In the data rows, 128 means zero.
Here are some points:
[158 144  85 156  82   4  99 114 109 125 213  59  41 202 126 179  60  64
  71  95 103 187 142  86  86  71 134  47 119 207  95 110  97 214 140 141
 128 120  86  96 131 140 100 111 161 144 130 212 116  93  96 162 204 105
 110 116 141 109 182 146 213 218  41 102 149 100  29 135 121  80  60 126
 162]
[143 179  95 169 157  93 166 102 112 130 187 130 108 148 149 128 116 105
 123  91  68 157 182 208 182 119 171 135  62 120 121  65 130 151 114 131
 116 110  96 125 133 107  81 133 183 141 193 155 136  60  59 116 163  84
 154 187 136 102 171 196 184 214  13 121  85  73  88 137 151 143  23 154
 119]
[126  93 190 146 105 186 121  93 175 129 154  69  82 102 183 121  98 166
 147 179 111 161 154 115 117 155  80 172 116 167  97 141 119 161 109 119
 119 114 124 121 131 158 175  84 123 110 116  72 147 150 139 118 183 164
 170 127 135 144 152 146  93  71 118 119 101 174  69  72  84 127 116 123
 138]
[113 122 156 108 178 180 202 207 133 110 161 139 157  99 144 124 134 151
 168 128 150 143  98 125 164 169 175 177 163  96 156 129 187 121 103 119
 126 116 120 177 153 162 113 178 111  93 109  72 114 117 157 125  80 123
 110 109 112 132  94  94  70  91 112  86 107 154 146 111 149 142 176  98
 157]
[132 132  74 136  88 131 112 155  91 142 151 102  75 123  77  66  89 116
 126 156 134 211 154 133 156  85 144 137 147 126 137  94 107 136 103  66
 169  80 112 136 147 120  97 178  95 150 125 144  85  85 128 132 174 100
 130 154 115 156 168 147 114 160 126  76 120 111 120 130 128 112 116 104
 130]
[129 116 150 111 133 161  82 165 128 145 165 112  91 113 152 134 122 135
 109 152 143 211 148 115 146  94  75 102 154 129 149 135 124 109  95 119
 147 118 106  74 120 119  98 126 118 163 107 111 132 149 151 141 125 186
 112 135 123 105 124 143 114  95 110 108 149 151 110 159  71 143 114 135
 108]
[159  60 127 138 148 168  42 123 133  55 133  67 149 107 142 120  56 168
 177 154 165 118  68 148  97 154 133 118 114 106 218 143 147 151 167 126
 111 150 147 173  87  77 203 110 105 156  80 153 183 130 151 112 169 184
 152 117  93 167 134 103 163 125 106 153 135  99 143 114  99 142 196 134
 131]
[133 132 106  74 171 199 154 148 102 196 118 180 141 128 118 139 202  92
 131 179 130 104 132 163 166 149 180 116 148  80 108 108 150  88 104 152
 131 106 142 115 164 111 104 173 107 100 133  88 134 191 137 133 106 112
 163 136  72 154  90 111  91  78  93 121 172 113 168 120 119 118 141 102
  84]
[ 89 185 121 133  70 121  79 124 100 163 138 125  75 135 133 117 149 100
  81 139 119  79  76 109 105 129  90 141 114 145  80 130 121 177 102 133
 105 156  94 140 153  94  88 109 126 137 183 113 128 155 121 125 114 147
 135 115 153 135  83 178 126 139 189 117 144 113 102 175 163 143  92 186
 124]
[ 96 102 153 104 154 167 129 159 151 115 121 153 204 106 153  98 155  78
  81 160 160 118  51  83 123 163  85 156 125 130  97 138 135 125  94 141
  88 140 180 167 147 129 134 101 113 109 179  86 164 171 152 105  55  51
 153  88  97 127 114 155 128  89 191 109 132 133 151 114 141 119 110 157
  88]
[114 142 107  98 160 178 144 147 134 113  93 109 132 143 116 119 171 148
 130  95 119 129  99 170 150 150 135 169 126  95 110 105  91  90 147 117
  82 136 192 113 132 151 150 154 147 108 111 118  99 108  96 145  88  93
 116  91 103  83 113 100 163  72 133 154 125 170 137 103 177 112 146 137
 107]
[114  90  68 150  68  20 106 120 101  89 130  84  77 142 126 177  33 121
 105  96 138 143 189 130 107  92 101 103 160 142 164 103 174 188 139 141
 119 157  94 139 109 159  66 120 102 152  90 190 127 126 116 173 228 144
 130 106 153  79 181 106 185 178  59 149 115  71 140 147  93 168  57 116
 168]
Then 22 other points, each followed by its number:
[117 148  52 139 125  57 154  91  62  99 170 137  28 142 109 155  21 120
 147  64 109 118 138 230 147  98 195  49 135 146 123 102 142 171 157  63
 112 130  71  62 206 177 127 141 186 155 136 203  72 107  82 139 211  70
 170 230 174 124 174  52  96 216  69 149  53 104 109 117 115 195  60 119
 121] 0
[139 155 153 120 124  60 146 118  85 114 122  95  87 135 108 145 108 111
 156 147 134 106 132 138 115 109 162 125 139 102 110  80 126  72 148 108
 139 185  63 122  80 126 134 102 124 127 130 183 143  83 105  89 141 102
 115 106 153 106 137 122 151 151 108 120 151 101  89 127 120 137 140 115
 103] 1
[144 155  87 122  78  57 172  87 146 109 183 119  60 184  96  94  66 134
 135  79  97 167  99 156 127  64 151  86 140 220  89 101 185 161 103 120
 141 127 105  70 145 141 108 117 133 148 175 221 144 126  80 134 216 137
 135 184 153 117 205 134 145 181  60 199  85  85  94 143 169 160  67 119
 156] 2
[120 121 236 123 135 225  91 103 143 165 105 160 141  99 126 146 132 163
 123 133 127 163 165 154  87 167 124 129 135 176 106 152 104  94 129 155
 177 108 163 136 131  97 140 112 113 129 118  66  90 112 147 152  88 212
 139 164  96 152 104 119  45  64 154 127 103 157 130 122 121 123 173 107
  82] 3
[146 120 131  95 116 182  54 115 145 161  88 142 190  95 134  85 105  42
 134 140 152  67 138  59 107 160 100 166 126  70 150 131 146 113 136 127
  75 110 203 168 102 122 164 134 114 111 141  51 156 136 119  73  95 122
 150 130 136 115 131 162 162  66 198  95 189 136 142 189 159  83 202 199
 165] 4
[166 120  98 111 105  72 129 126  96  68 162  82  98 141  74 130  85 102
  74 128  54  82 115  69 125 122 132  83 147 117  99 112 140 211 168 115
  88 158 147 120  75 131  81 143 145 166 127 194  91 117 108 147 197 118
 146  79 122 101 161 142 169 215 125 197 144 139 102 122 152 131  78  79
 147] 5
[129 149 112 157 114 208  95 113 179 138  79 147 219  98 108 116 193 129
  59 172 152  64  97 101 138 154  91 201 160 100 150 107 124  79 147 146
 120 115 159 164  63 120 120  91  89 103 117 106 151 136 149  92  80 147
 146  53 122  84  68 192 134 102 197 120 163 143  98 170 109 104 164 185
 111] 6
[128 148  56 202 104  76 183 123  68 128 154 112  93 186  55 116  87 129
 123  65 124 146 134 174 174  98 182 149 141 144 112 126 140  85 170  69
 138 152  54  92 162 132 115 178 146 117 140 160 111 111  81 112 125 106
 148 127 219 123 169 132 147 156  67  91  93 139 134 109 146 130 130 126
 158] 7
[ 80  86 146 127 126 180  89 148 170 176 123  75 163 121 202 139 154 145
 125  96 150 149 134 124  57 174  90 139 133 151 108 177  91 141 120 141
 102 102 152 168 143 135 181 150 106 128  88  73 125 155 152 148 112 159
 111  82 124  65 117 123  90  76 187 141 157  81 127 122  50 141 132 181
 141] 8
[154 174  95 125 104  97 186 145 104 203 147 135  98 151 129 152  44 129
 115  89  75 145 191 192 149 107 171  66 127 181 179  85 128 150 128 126
 158 104 109  62 149 181  55 101 106 111 132 192  76 144 112 123 154  93
 150 162 106 145 177 114 155 194  78 114 106 110 121 164  82 154  44  92
 170] 9
[144 110 109 108 142 172 128 138 140 129  57 166 133 125 123  91 122 159
 158 131 166 141 115 149 196 134 165 124  88 141 124 154 104 112 111 171
 169  74 105  96 178 117 174 153 111  90 108 125 147 156 111 115  95  82
  83 119  96 160 115 120 115 124 141 142 109 115 152 102 113 168 180 139
 126] 10
[176 218  46 125 110  41  62  88 102  94 107 142  81 168 167 109  73 115
 149 171  91 119 145 145 132  92 126 108 141 171 121 118  81 145 144 130
 142 130 108 146 104 136 109 116 123  84 140 166  73  81  78 161 145  86
 100 119 168 100 150 109 211 221 100 147 120  96 160 182  89 100 116 130
 122] 11
[117  80 175 149 106 236  81 120 160 136 113 136 142 131 151 131 138 130
 116 157 141 110 154  73  86 103 118  94 115 154 138 141 129 114 124 126
  90  84 187 141  98  97 170  98 111 139 146 104 116 192 221  95 126 169
 129 146  88  90  84 116 130  87 181 104 178 129  66 136 107 103 173 103
 169] 12
[100 132 146  62 122 153 153 151 234 156 117 134 207 112  93 170 173  95
 106 213 157  94 131  97 138 168 101  93 124 130 141 184 161 130 132 119
 134 146 193 151  98 107  74  94 145  98 117 104 153 147 112 130 116 121
 172  97  89  73 123 147 142  94 135 163 197 128 131 114 169 158 136 133
 156] 13
[140 152 106 126 103 167 158 133 146 115 101 127 145 118 113 117  61 104
  85 107 126 101 147 110 108 114 114 106 144 136 131  94 129 141 155 131
 106 150 128 170  93  71 118 166 162 117 142 113 173 117  85 112 112 124
 155  87 146 145 146 102 204 168 114 145 143 151  88 139 162 114 114 145
 125] 14
[125  92 101 152 189 187 122 133 128 135 123 122 110 118 171 147 166 112
 142  96 151 110 146  67 156 163  63 144 133 126 110 137 135 140 123 184
 105 100 141 143 123 120 113 150 169 142 159  84 144 135 207 121  94 175
  99 119 128 140  98 170  75  83 149 116 113 206 112 147 161 118 156  64
 159] 15
[152 147 148 151 145 144  78 155 111 176 123 148 183 144 152 144 148 125
 126 130 126 123 107 130  56 119  79 114  76 102 107 156  54 101 135 219
  94  84 146 122 145 113 142 118 153 121  83 113 134 122 174 149 104 165
 124 167 110 171 102  91 123  63 226 142  96 139 106 187  86  94 173 172
 138] 16
[ 94 127 186 152 176 120  72 143 168 150  94 157 154  87 108 125 178 116
 120 171 168  98 116  29 120 120  98 112 119  67 114 139 115 116 133 133
 132 114 209 146  79 103 134 144 115 120 134 110 100 111 160  97 104 145
 131  97 103  89  95 190 125 129 187 115 201 120 147 173 184 132 201 180
 144] 17
[126 115 106 101  96 177  90 105 114 137  84 178 188 131 103  78 190  69
 112 146 194  37 152  65  98 128  58 145 135 143 119 111 146 117 154 140
 129 114 195 163  68  94  99 156 119 135 131 155 130 115 126 155  94 128
 138 110 178 140 114 182 193  65 220 117 200 197 191 144 144 143 186 112
 106] 18
[108 107 168 123 159 161 132 138 159 147 105 167 193 102 134 138 165 166
 136 121 105  74 140 158 133 150  71 189  99 102 110  99 137 131  82 151
 115 132 142 169 129 127 157 120 190 121 130 114 113 161 100  56  51 148
 100 167 130 158 106 152 116  93 151 143 177 149 155 106 100 189 179 160
 102] 19
[179 144  43 147  64  57 135 113  93 107 172 134  73 171  94  98  58 159
 123 101  74 180 220 216 163  40 184 107  89 189 104 127 151 197 121  75
 155 113  53  63 190 121 156 145 145 138 116 220 160 106  69 124 191  64
 144 125 154  96 169  48 175 215  38 140  71 115 131 146 108 126  36 119
 168] 20
[115 110 208 126 122 246 113 138 133  81 169 137 146  58 206 117 170 143
 165 162 100 119 171  99  89 152 111 111 148 150 156 143 139 119 145 154
 125 171 134 149  92 111 161 123 114 158 142  53 155 167 159  97 106 204
  36 118  69 153 120 168 114  72 179  91 139 150 111 129 127 117 172 127
 182] 21
Which three of these numbered points are nearest to each point below, looking only along the 6 directions in which the first points spread most? Their numbers follow each, nearest first.
[129  88 144 146 145 167 154 166 105 120 130 127 166 127 127 154 160 141
 129 196 108  80 111  88 132 145  91 140 148  76  93 122 145 130 144 109
 126 134 188 157 113 112  96 120 162  95 136 113 190 170 120 163  66 115
 145  99 137 135 127 159 163  90 150 145 162  92 136 132 132 102 147 140
  96] > 13 17 4
[116 124 114  68 189 153 162 129 174 138  99 178 113 134  58 133 181  76
 135  96  86 132  93 166 158 148 105 208 125 104 181 114 159 136 138 139
 158 123  90 110 112 133 142 109  86  97 136 111 114  94 140  95  29 154
 134 129 143 170 170 116 127 139 145 114 131 134 139 145 187 145 172 125
 104] > 10 13 19
[160 160  81 153  73  12 167 144 100  97 119 139   0 180 117 124  83 159
 170 107  74 192 145 202 105   8 152  64 156 181 105 106 161 181 133  62
 157 160  59  88 178 222 113 143 146 114 137 183  89  91 133 143 249  79
 118 172 136 120 214  81 110 249   0 120  41 107 142  76  97 114  49 119
  84] > 20 0 9
[134 144  72 149 116  40 193 115  86  73 154 122  28 201  66 104  43 151
 194 125 107 199 146 197 187  86 223  83 164 139 168 169 144 145 146  89
 127  90  62  84 175 158  94 163 119 106  96 191 127 144  62 211 196  77
 100 161 133 147 173  68 117 239   5 120  41  55 143  70  99 112  29  71
 124] > 0 20 9
[ 74  83 136 155 158 140  99 125 151 164  57 147 229 108 164 137 195 109
 152 123 160 111 106 104 108 151 132 146 114 141 103 165 158  89 105 181
 137 216 149 154 121 109 162 134 119 156 134  44 122 141 143 118  93 189
 115  97 144 142  94  92  92  91 155 147 191 157 130 133 143 166 169 130
 137] > 4 6 17
[121  65 153 119 139 174 147 133 124 147 166 133 138 101 104  96 146 111
 115 161 144  97 106 147 115 206 111 146 160 100 184 142 101  63 129 173
  99 147 198 210 119 128 173 146  98 204 107  63  97 116 127 148  41 112
 114 132 151 135 119 129 115  63 184 126 159 137 143  80 109 163 153 136
 141] > 13 19 10
[150  86  95  97  84  78  90 101 131 106 142  90 147 121 148 145  84 108
 119 124 122 163 162 108 145 154  96  86 161 180 135  93  52 156 164 135
  85 142 122 102  70 117 111 105 134  76 130 162 137 125  92 179 202  96
 124 143 152  95 145  99 164 229 163  93 121  93 157 127 139 137 106 113
 196] > 5 1 11
[116  99 141 131 138 156  69 112 158  86 108 154 150  62 129 128 147 174
  92 118 167  95 157  84  71 147  58  99 105 135 158 169 196 132 148 159
 107  71 135  82  73  98  82 127  81 117  78  87 146 132 137 156 129 208
 138 119 110  92 100 156 135 100 178 144 126 124  85 112 111 129 159 149
 131] > 12 8 16
[122 160  98 175 117  53 154 129 118 140 146 100 133 165 176  94  81 106
  99  90 125 168 102 115 159  96 142 105 128 135 142 112 135 129 109 114
 132 140 155  54 176 160 125 111 157 135 126 115 107 151 151 175 180 143
 119 114  99 110 131 169  66 135  75 131  97  82 137 122 104 115 117  84
 149] > 1 7 14
[103  99 175  92 160 171 104 135 129 110 108  95 208  82  93 147 205  74
 195 131 159  52 104  52 121 153 103 122 143  76 150 104  69  98 133 203
 104 100 144 167  86  45 131 148  79 105  65 115 125  90 157  99  51 186
 133 111 128 117  81 164 112  80 177 157 156 132 185 138 146 119 232  94
 118] > 4 17 6
[118 148 122  92 178 156 145 137 163  95 113 110 122 117  94  93 110 128
 141  86 133 144 102 114 177 176 165 171 144  87 140 133 120 103 111 109
 125  74 111 106  68 162 123 156 143 140 115 123 106 103 142 155 145  41
 106  86 135 152 123 199 100 111 128 119 127 132 144 116 182 120  92 109
  31] > 10 15 13
[143 115 165 141 118 127 130 155 172 140 146 171 137 107 123  92 193 153
 106 161 140 150 142  85  70 132  95 147  76 126  95 172  81  45  93 117
  95 130 128 157 145 149 101 165 149 118 109  72 139 138 138 123 101 124
  82 151  66 188  69 162  60  48 151  94 152 149 125 151 119 163 148  98
  68] > 15 3 16
